In the data rows, the value 128 means zero.
A hidden rule labels the rows of this table. It goes by one to three of the table's principal directions, not those with the most spread.
[126 108 168 202 153 119  97 122 221  59  81  56 144 194 116  61  84 200
  84  97 187  83 123 136  96 193  24 167  95 119 144  82  81 170 142 172
 201 103 114 110  79 148 144 114 109] 2
[133 116 146 171 148  98 106  74 131  93 118 109 131 133  64 134  77 227
 110  79 156 112 145 167  84 114 101  92 106 153 121  78 124 113 107  86
 152 118  96 107  99 198 111  73 168] 2
[116 210 135 126 113 129 181 127 136 123 108 101 148 141  95  84  85  73
 133 117 139 119 108 123 144 152 128 173 138 132 146 156  70 181 140 150
 129 137 131 155 133 129 106 137 109] 1
[142  57 105  87 130 107 135 123  57 168 139 193 136  36 168 214 131 199
 152  97 107 102  94 159 115  34 191 112 188 159 134  95 193  88 143 107
 118 113  65  94 179 152 147 106 182] 2
[153  31 101 146 186 101  94  78 170 156 118 124 124  71 137 159 128 220
 107  97 174  86 166 162  65 163  33 148 152 171 126   6 132  72 164 140
 169 110  55  88 161 106 132 163 124] 0
[145  50  89 162 170 153  80 124 118 124 197 142 112 107 106  86 193 177
  96 102 119  67 141 136  67 149  82  37 134 117 104  96 151   0 189  41
 166 124  94 129 128 101 125 158 147] 2
[ 95 128 119 124 129  72 138  95 190 125  92 121 171 105 138 131  95 100
 127 140 166 151 136 145 122 160  68 220 129 120 124  77  63 171 121 198
 126 156  94 155 143 113 118 100  98] 2
[107  81 129 161 161 139  72 139 124  74 174 104  98 150 114  94 141 131
 117 105 105 186  83 133 116 103 124  79  80  60 102 140 133  91 105 122
 143 135 147 133 100 140 139  66 154] 1
[124 187 153  92  98 106 182 118 115 148 107 104 146 148 133 156 124  88
 117 160 130 148 186 143 160 144 145 178 120 152 125 165  86 182 111 130
  85 135 147 110 136 138 110 153 108] 1
[127 193 125 118  90 155 130 170 166 143 116 140 106 165 125 134 159  37
 142 178 117 175 161  86 155 162 147 130 108 127 117 153 126 155 100 155
 105 149 197 173 111  75 111 156  99] 1
[126 118 104 152 153 108 114  88 153 132 133 119 150 114 108  68 120 126
 130 133 161  82 126 118 118 182  54 122 130 129 141 112 111 107 164 132
 148 139  93 153 124 114 123 147  94] 2
[158 105  87 132 138 145 123 131  95 161 177 162 138  98 105 109 166 161
 122 108 128  49 134 125 102 139 123  61 170 153 133 129 147  40 198  55
 155 132  90 136 144 107 117 179 130] 2
[132 212 155 124  84 147 154 132 180 128  95 128 128 144 104 128  91  76
 136 138 134 150 164 104 124 153 144 176 121 149 134 104 103 166 110 133
  92 124 157 146 124 103 107 144 113] 2
[156 141 150 167 130 121 101 105 168 129 101 107 151 171 122  76 100 181
 111 144 190  53 144 110 125 192  67 116 126 150 180 130 135 137 159 123
 147 105 115 107  78 145 147 196  83] 2
[ 90 142 100  85  94 208 196 198  60 110 172 143 143 159 178  74 181  13
 150 131  47  83  74  78 182 148 192 155 177 143 143 238 121 129 159  91
 112 112 175 156 145 103 127 145 148] 2
[127  69 111 146 130 143 111 149 144 108 137 135 120 108 144 119 139 155
 113  94 107  83 110 129 107 139 107 117 131 141 128  91 151  81 158 112
 152 103 102 134 128 115 133 127 155] 2
[116 149 130 129 125 135 163  73 131 123 117 122 120 101 102 134  88 110
 141 103 120 142 161 138 108 143 116 174 125 169 112  90 105 130 105 101
 109 125 114 133 161 136  94 102 152] 2
[134  55  53 106 157 136 101 148  82 161 209 165 123  86 124 130 194 121
 133 121  95 107 110 118 132 124 130  58 154 118 114 128 152  41 179  91
 141 150 108 157 155  93 117 146 128] 0
[134 128 125 147 162 167 124 134 118 119 148 100 109 183 107  95 170 138
 104 129 132 110 155 129 110 168 101  95 132 133 116 154 110 102 132  95
 164 122 164 110 106 127 124 164 124] 1
[139 149 180 164 119 132 100 151 186  87  97  75 137 223 129  91 118 168
  85 141 174 115 141 115 112 153  93 139  78  97 142 152 109 146 119 126
 139 120 158 102  79 139 143 145 112] 0
[138 118  88 139 140 179 104 166 182 144 134 147 116 128 132  76 168  91
 127 141 123  69 121  80 107 195  83 106 154 137 143  95 147  72 174 129
 147 111 144 166 114  51 135 203  98] 2
[107 117 116 106 152 117 141 137 151 134 118 105 118 129 130 169 160 107
 118 131 110 195 163 150 118 121 105 173 103 106  66 122  82 139  82 156
 134 163 155 135 156  93 110  83 127] 0
[144 131 120  88 128 101 128 129 125 170 110 154 128  87 123 196 127 149
 135 139 133 140 142 139 116  83 157 122 146 142 126  80 151 121 119 141
  96 128 118 115 147 120 127 138 133] 2
[110  93 115 126 141  97 129 113 120 124 129 111 121 108 132 149 145 121
 123 123 115 145 151 157 137 142 102 130 110 150 107 114 120 131 115 150
 131 128 117 125 128 134 118 104 140] 1
[125 190  62 138 112 123 170 114 157 160 135 156 166 106  61  67 140  64
 131 138 153  42 156 108 117 216  70 121 166 164 129 112  74  98 200 106
 158 173  96 227 147  80  67 180  89] 1
[ 94  95 152 126 144  45  95  96 155 100  99  95 130 114 137 177  97 140
 122 135 145 229 126 174 134  89 108 162  69  91 105  91 109 174  59 206
 101 143 117 111 111 163 138  41 139] 2
[128 137 142 123 113 145 147 159 206 134  90 115 151 157 181 120 133 103
 105 162 144 119 155 108 138 184  84 230 136 103 128 116  77 182 146 180
 145 135 144 137 143  73 141 171  63] 0
[200 131  92 141 128 181 122 125 106 192 182 196 139  91 103  89 141 182
 125 121 151   3 135  96 101 157 133  55 213 146 171 105 162  43 249  37
 165 122  78 139 155  97 129 255  82] 2
[133 136 153 131 127 122 104 129 178 125  93 117 125 125 143 126  87 136
 131 128 146 150 103 114 114 113 118 161 106 104 146 105 140 137 107 158
 103 116 129 117 119 112 149 128 119] 2
[111  99 127 135 160 117 137  98  78 110 153 101 136 137 128 107 122 148
 126 110 123 130 107 153 146 123 117 126 128 117 125 170 107 143 123 120
 151 132 116 108 129 176 133  95 135] 2
[134 144  96 131 153 159 101 140 174 161 134 148 112 125 121 100 175  78
 142 161 131 139 147  93 108 173  90 108 139 114 113 119 129  87 129 140
 135 146 162 161 119  48 131 171  84] 0
[149  40  95 127 147 148 109 128  68 147 175 170 138  99 160 129 166 204
 124 109 108  39 113 130 123 121 133  69 177 151 145 135 183  55 184  60
 156 105  87 104 136 144 151 160 142] 2
[ 81 183 161 115 118  32 172  66 107 103  93  73 171 143  98 127  87  99
 116 164 138 165 168 179 185 139 109 158  79 125 115 164  61 232  81 172
  89 146 127 129  93 210 110  66 107] 0
[152 123 136 146 142 147 114  99  91 130 153 138 103 112  96 129 115 177
 133  95 126 120 133 139  97 101 150  72 134 148 130 116 161  79 129  66
 130 110 114  98 128 155 126 130 161] 2
[143 195 150 129 108  97 155 149 117 139  97  95 149 166 109 104 138 127
 101 148 167  71 136 143 140 143 127  97 125 148 159 184 117 148 159 137
 130 120 128 114  93 147 129 191 115] 2
[112 197  80  95  72 132 172 158 118 164 127 179 160 117 129 100 159   7
 167 177 118  83 121  79 174 174 152 126 169 169 154 178 129 139 162 140
 100 151 141 207 130  83 102 175 103] 1
[122 123 151 127 126 150 126 145 136 109 112 107 114 162 159 124 139 114
 130 142 114 140 133 113 143 140 130 146 113 135 131 145 140 156 105 146
 120 103 164 104 111 125 147 128 129] 2
[116 164 173 100  87 109 195 110  92 115  85 117 121 125 136 215  89 130
 129 116 111 173 171 173 146  86 192 193 127 182 114 113 111 212  76 141
  98 109 133  89 153 190 108  85 178] 1
[115 132 187  91 104  90 139 129  97 113  89 108 124 131 182 195  86 130
 142 144 121 206 103 148 172  51 198 178 102 115 145 149 152 216  65 189
  68 104 143  68 126 184 162  81 153] 2
[142 137 136 115 127 111 157 105  98 161 110 130 138 121 146 164 113 157
 132 132 149 121 145 151 146 122 137 156 152 154 141 150 121 168 125 139
 139 132 111 100 149 155 130 150 116] 1
[117 170 156 145 115  92 124 113 153  99 107  92 130 156  76 130  99 134
 107 121 140 158 157 150 119 126 118 118  73 127 112 123 101 144  90 121
 109 136 139 133  92 159 104  89 143] 2
[119 148 106 110 116 146 165 142 104 147 133 160 129 106 134 140 147  89
 145 129 102 126 125 128 138 124 157 138 164 141 117 145 120 132 132 127
 135 140 134 154 152 112 117 129 133] 0
[105 139 162 185 146 144  95 143 178  50 129  69 102 182  87  66 117 121
 100  97 121 174 111 135  99 138  95 111  60  75  99 127  95 124  95 135
 154 124 163 138  78 133 128  68 148] 0
[151 160 111  96 124 104 165 123  69 179 134 131 142 126 104 149 179 136
 111 157 142  62 185 149 132 138 138  73 155 183 133 161 134  98 165  84
 115 130 119 109 133 139 107 203 127] 2
[148 136 162 161 119 138  65 129 210 114 104 122 108 163 134 118 105 133
 132 158 164 170 144  89 118 152 102 132  86 103 142  87 151 146 103 164
 117 121 158 124  91 102 149 140  93] 1
[107 210 136 151 100 151 163 158 125  99 136 110 128 179  94  80 117  51
 139 121 112 170 107 118 169 148 152 138 111 103 116 213  70 195 110 148
 160 163 173 182 109 131 103  93 112] 2
[106 112 113 122 133 154 127 131 134 121 132 144 121 100 150 117 109  88
 167 106  93 157  82 105 139 123 137 163 139 127 130 129 137 137 105 149
 122 123 136 147 140 105 137  89 135] 0
[134  40  71  95 157 180 105 169   0 145 222 193 138 123 179  97 206 150
 152 143  84  44  35  89 164  86 197  22 214 107 168 204 212  58 197  69
 143 109 127 115 132 150 175 167 141] 1
[154 167 146 124 100 151 148 114 108 157 114 149 110 149 127 173 129 148
 124 148 134 126 189 129 125 127 161 122 131 164 125 147 149 126 104  73
 111 128 150 111 133 145 112 169 135] 1
[ 88 165 109 100  77 109 185 136  88 118 125 139 163 138 141 116 131  38
 152 153 110 107 116 115 189 155 157 157 145 173 149 186 111 182 133 146
 101 136 133 169 126 151 103 118 138] 0
[137 198 127 101  83 174 179 158 121 165 128 162 127 149 146 156 136  63
 144 154 116 161 153 105 160 137 185 181 162 130 125 176  98 177 121 126
 124 157 170 153 161  97 109 165  96] 1
[ 73 185 160 142 107 137 137 124 129  69 124 102 120 197 125 102 112  34
 153 157 100 238 125 116 185 144 153 161  81  97 107 201  85 227  38 174
 113 149 208 155  80 161 123  42 122] 2
[ 92 155  93  83 123 134 166 127  74 154 141 150 148 153 155 127 165  35
 164 190 106 148 131 105 198 160 152 148 163 143 133 211 110 185 101 154
 108 154 177 157 125 133 122 136  97] 1
[106 252 159 126  49 149 197 173 126  96 103 122 148 167 113  83  92  24
 145 127 115 132  89 101 166 126 194 170 126 130 151 207  91 200 128 141
 107 136 159 176 120 132 106 115 139] 2
[148 185 127 128  98 109 159 120 130 158 104 141 158 137 103 126 131 137
 113 146 169  59 172 136 118 161 119 117 155 178 150 137 115 123 162 101
 129 132 109 134 118 133 108 192 114] 1
[ 91 181  85  87  84 111 189 155  96 150 129 170 155 104 127 147 155  21
 162 147 103 146 114 126 166 122 174 153 161 149 115 179  97 158 124 156
 115 174 134 198 155 106  91 103 138] 1
[ 86 184 146 108  95 166 171 175 109  87 128 115 136 181 146  93 130  33
 137 142  87 154  88 106 172 131 184 166 136 112 138 197  98 187 107 148
 104 117 188 145 105 138 132 110 136] 2
[123 126 188 203 140 117 100  95 187  48  82  53 159 224 110  49  60 220
  81 104 196  62 124 135 101 188  43 151  91 136 171 123  96 163 125 119
 168  87 118  86  49 201 147 123 126] 1
[172 118 175 186 125 162  86 132 182 105  98 124 112 149 135 107  67 227
 108  91 173  89  98 117  82 118 115 130 124 110 168  82 163 119 148 115
 165  91 105  95 112 143 160 158 130] 1
[182  92  91 125 137 170  81 149 114 201 160 196 113 106 166 128 190 156
 142 167 139  66 131  85 122 143 133  52 178 133 158 140 211  46 182  90
 139 123 124 124 131  74 161 239  87] 0
Which label does each new row get?
[136 146 183 125 110 150  98 166 170 118 103 120 115 177 183 142 119 118
 131 170 128 205 118  99 158 105 160 168  97  60 133 160 138 195  81 181
 108 127 188 104 104 112 174 124  85] -> 0
[176 173 149 140  90 122 152 137 175 160  77 133 133 117 118 152 101 168
 113 121 170  72 171 129 107 145 116 151 137 170 145  86 129 145 168 131
 146 121  97 126 149 106 114 188 110] -> 2
[117 125 132 126 130  89 128 116 132 119  91 107 129 137 119 147 133 145
 117 141 143 112 149 144 120 128 105 117 101 155 123 116 141 130 106 140
 115 120 126 120 112 151 120 115 153] -> 1
[119 130 140 134 117 139 109 135 132 108 135 130  99 124 128 134 117 103
 144 121 101 188 108 117 133  97 157 119  90 101 113 135 151 125  90 130
 105 131 149 140 124 125 129  83 150] -> 2
[104 192 202 140  77 136 151 165 114  65 102  75 117 222 143 121 107  81
 128 141 103 197 125 125 198 122 186 151  70 121 133 226 111 248  61 167
 113 111 204 107  69 184 139  76 139] -> 2
[149   5 134 128 177 117  68 121 120 129 139 141 135 104 190 150 144 250
 109 132 133  85 106 138 115  92 105 104 145  91 139  81 185  97 154 129
 148  95  92  67 127 149 191 131 117] -> 0
[169 168 160 129  81 160 135 166  94 135 134 149  99 160 111 169 153 164
 108 135 115 114 168 127 120  85 205  60 116 140 120 154 174 102 130  55
 116 118 157 109 120 147 118 160 161] -> 2
[160 108  79 144 145 150  99 108 148 166 150 177 116  86  92 122 148 155
 142 120 148  79 148 103  75 148  95  78 155 153 122  66 161  36 167  77
 149 144  98 161 156  80 106 164 128] -> 1
[108 236 174 134  92 121 140 131 206 106  56 100 126 178 113 120  63  49
 155 162 156 219 126  96 154 140 134 206  82 105 134 138  89 244  52 217
  98 148 188 161 103 117 120  90  96] -> 1
[126 139 144 120 128  94 137 100 111 130  99 128 134 113 117 164  93 157
 144 123 139 141 130 149 137  99 145 131 132 158 136 111 139 173  98 153
 118 118 118 107 120 172 131  95 143] -> 2
[112 124 125 150 137 104 136 123 130  97 126  97 144 138 105 102 111 136
 119  91 149 119 100 150 115 132 101 141 120 132 128 135  91 135 137 142
 161 139 101 135 128 146 114  92 151] -> 0
[ 88 122  93  80 120  44 178  74  93 157 120 145 131  34 108 235 116  83
 152 119  98 218 175 195 148  91 146 174 120 172  71  80  91 163  73 168
  91 170  91 156 184 148  73  40 164] -> 1
[106 143 118 111 133 103 165  82 105 135 126 110 138 141 107 146 147 103
 115 157 125 130 207 155 142 174 101 142 122 173 103 130  88 145 106 109
 108 137 139 127 126 156  92 132 125] -> 2
[137 161  82 111 130 137 150 118 107 184 149 163 155 121 120  90 170  85
 142 177 137  67 151  99 150 181 107 101 170 137 137 176 119 105 173 100
 132 160 129 171 138  93 115 199  69] -> 0
[130  65 114 125 162 150  59 154 153 142 153 163 118 117 185 124 175 128
 146 166 112 168 100  97 134 118 120 108 137  59 120 126 166 104 118 164
 134 134 154 126 112  77 184 127  83] -> 0
[123  69  97 150 172 123  96 105 144 123 155 145 128  79 119 106 131 155
 130 105 129 123 102 138  97 126  85 113 143  92 109  69 123  86 155 137
 167 141  87 149 147 111 135  99 121] -> 0
[125  67  81  92 154 137 134 143  62 162 175 172 129  61 166 145 175 122
 146 113  98 112  76 139 120  80 162 107 188 118 126 139 157  63 166 115
 133 131  92 121 177 105 146 138 153] -> 2
[101 205 123  77  88 162 190 145  77 158 130 169 128 121 155 147 140   8
 180 160  77 184 122 108 183 117 214 165 167 151 129 210 122 179  85 138
  78 138 182 149 139 113 124 128 125] -> 0
[122  32  93 134 180  96  99  70 108 139 139 137 114  63 133 169 115 194
 144  89 125 139 121 160 106 107  88 121 127 150 109  74 156  91 107 127
 147 129  76 112 157 149 127  76 160] -> 1
[128  98 122  98 125  99  98 134 129 147 119 150  95  76 147 198 138 118
 144 141 111 192 122 134 119  64 161 111  99 114 109  86 184  97  90 153
  74 130 126 124 147 110 134 102 161] -> 2
[153 163 164 121 103 110 136 171 173 138  70 101 156 174 156 132 124 154
 100 147 192  85 123 121 112 127 118 172 130 129 165 142 119 154 153 163
 129 121 123  96 124 110 147 188 113] -> 0
[122 120 149 127 117  68 127 117 169 120  92 127 154  94 127 181  86 176
 112 107 152 160 133 171 104  84 121 179 114 109 110  69  97 157 110 166
 128 145  86 123 142 141 126  69 136] -> 2
[140  73 137 145 148  83 100 111 140 118 127 121 111  40 108 173  79 205
 124  41 124 162  91 182  77  47 129 121 104 116 108  47 143  87 127 138
 139 120  53 105 160 135 131  54 182] -> 2
[112  78 107 147 170 118  98  73 113 125 142 131 118 101 123 111 120 145
 147 123 113 127 130 134 137 156  86  96 123 148 126 111 152 114 106 125
 133 113 118 127 102 153 137 104 124] -> 0
[119 200 123 128 103  91 201 103 158 138  78 108 175 142  89 126 103 111
 112 128 177  80 181 152 120 184  81 200 147 184 125 118  43 182 146 143
 153 157 102 158 149 133  77 141 113] -> 1
[141 154 138 128 104 132 111 156 141 141 125 140 110 117 134 131 144 102
 129 135 126 152 118 119 109  98 154 102 103 106 126 150 159  81 122 115
  98 135 135 134 126  90 134 146 141] -> 2
[118 181  83 107  85 128 180 149 129 157 137 160 157 106 106 113 146  45
 142 138 112  92 142 108 151 168 133 142 154 157 124 151  94 127 167 118
 124 163 120 204 154  84  82 151 109] -> 1
[137 206 104 128  99 150 181 120  78 157 150 145 131 149  75 107 154  83
 134 141 120  87 176 121 150 170 149  83 148 177 122 197 108 121 148  63
 138 154 146 168 129 135  79 172 120] -> 1
[163 150 150 151 129 141 123 116 167 147  91 122 142 160 135 107 107 181
 109 141 186  61 152 117 108 175  87 144 151 152 169 116 130 136 155 122
 150 107 120 100 109 128 145 210  89] -> 2
[110 153 188 149 112 131 104 160 126  67 127 102 122 162 143  89  97 114
 131 119 112 188  53 125 148  69 180 117  86  53 140 185 137 167  93 158
 112 113 157 111  80 160 171  67 143] -> 0
